[[133 115 137 132 117 128 145 119 128 125 145 134]
 [125 128 123 118 124 131 124 133 142 140 127 124]
 [123 127 124 138 139 119 122 123 118 115 126 124]
 [128 120 109 114 131 119 123 122 150 147 124 124]
 [131 112 136 126 111 129 146 120 137 130 147 129]]
->
[[128 120 109 114 131 119 123 122 150 147 124 124]
 [125 128 123 118 124 131 124 133 142 140 127 124]
 [123 127 124 138 139 119 122 123 118 115 126 124]
 [131 112 136 126 111 129 146 120 137 130 147 129]
 [133 115 137 132 117 128 145 119 128 125 145 134]]

[[155 140 136 139 117 128 140 127 118]
 [147 108 141 127 119 114 141 130 139]
 [140 145 126 139 117 145 113 133 145]
 [106 134 130 102 139 136 133 120 124]
 [147 118 148 134 118 120 145 132 137]]
->
[[140 145 126 139 117 145 113 133 145]
 [106 134 130 102 139 136 133 120 124]
 [155 140 136 139 117 128 140 127 118]
 [147 108 141 127 119 114 141 130 139]
 [147 118 148 134 118 120 145 132 137]]

[[137 140 110 124 118]
 [144 146 118 119 133]
 [119 111 157 118 132]
 [126 134 106 145 123]
 [136 138 133 129 150]
 [131 131 120 119 114]
 [133 140 102 133 114]
 [127 131 126 141 140]
 [118 116 127 127 108]
 [142 144 124 121 141]]
->
[[133 140 102 133 114]
 [126 134 106 145 123]
 [137 140 110 124 118]
 [144 146 118 119 133]
 [131 131 120 119 114]
 [142 144 124 121 141]
 [127 131 126 141 140]
 [118 116 127 127 108]
 [136 138 133 129 150]
 [119 111 157 118 132]]

[[128 131 123 131 128 124 126 130 125 130 125 130 131 121 130]
 [126 120 138 125 131 135 130 124 133 125 135 124 120 139 125]
 [125 120 135 121 129 144 135 119 143 124 141 126 119 151 118]
 [124 136 113 121 128 131 133 126 140 132 135 132 112 130 118]
 [127 117 146 136 137 130 119 119 127 126 127 130 118 140 136]]
->
[[124 136 113 121 128 131 133 126 140 132 135 132 112 130 118]
 [128 131 123 131 128 124 126 130 125 130 125 130 131 121 130]
 [125 120 135 121 129 144 135 119 143 124 141 126 119 151 118]
 [126 120 138 125 131 135 130 124 133 125 135 124 120 139 125]
 [127 117 146 136 137 130 119 119 127 126 127 130 118 140 136]]

[[140 119 117 138 135 146]
 [105 109 126 129 135 103]
 [144 151 131 117 117 154]
 [118 112 110 137 117 137]
 [132 132 137 137 144 132]
 [149 151 143 129 134 149]
 [133 125 120 124 115 139]]
->
[[118 112 110 137 117 137]
 [140 119 117 138 135 146]
 [133 125 120 124 115 139]
 [105 109 126 129 135 103]
 [144 151 131 117 117 154]
 [132 132 137 137 144 132]
 [149 151 143 129 134 149]]

[[116 134 144 120]
 [100 127 116 149]
 [124 128 125 132]
 [136 132 120 139]
 [131 124 123 122]]
->
[[100 127 116 149]
 [136 132 120 139]
 [131 124 123 122]
 [124 128 125 132]
 [116 134 144 120]]

[[130 122 121 133 112 124 148 127 116]
 [120 144 123 119 123 125 127 129 136]
 [113 153 142 118 139 121 126 144 122]
 [130 141 119 110 108 116 119 134 157]]
->
[[130 141 119 110 108 116 119 134 157]
 [130 122 121 133 112 124 148 127 116]
 [120 144 123 119 123 125 127 129 136]
 [113 153 142 118 139 121 126 144 122]]

[[132 125 133 129 114 138 122]
 [112 123 115 144 140 154 124]
 [139 132 129 146 114 128 143]]
->
[[112 123 115 144 140 154 124]
 [139 132 129 146 114 128 143]
 [132 125 133 129 114 138 122]]
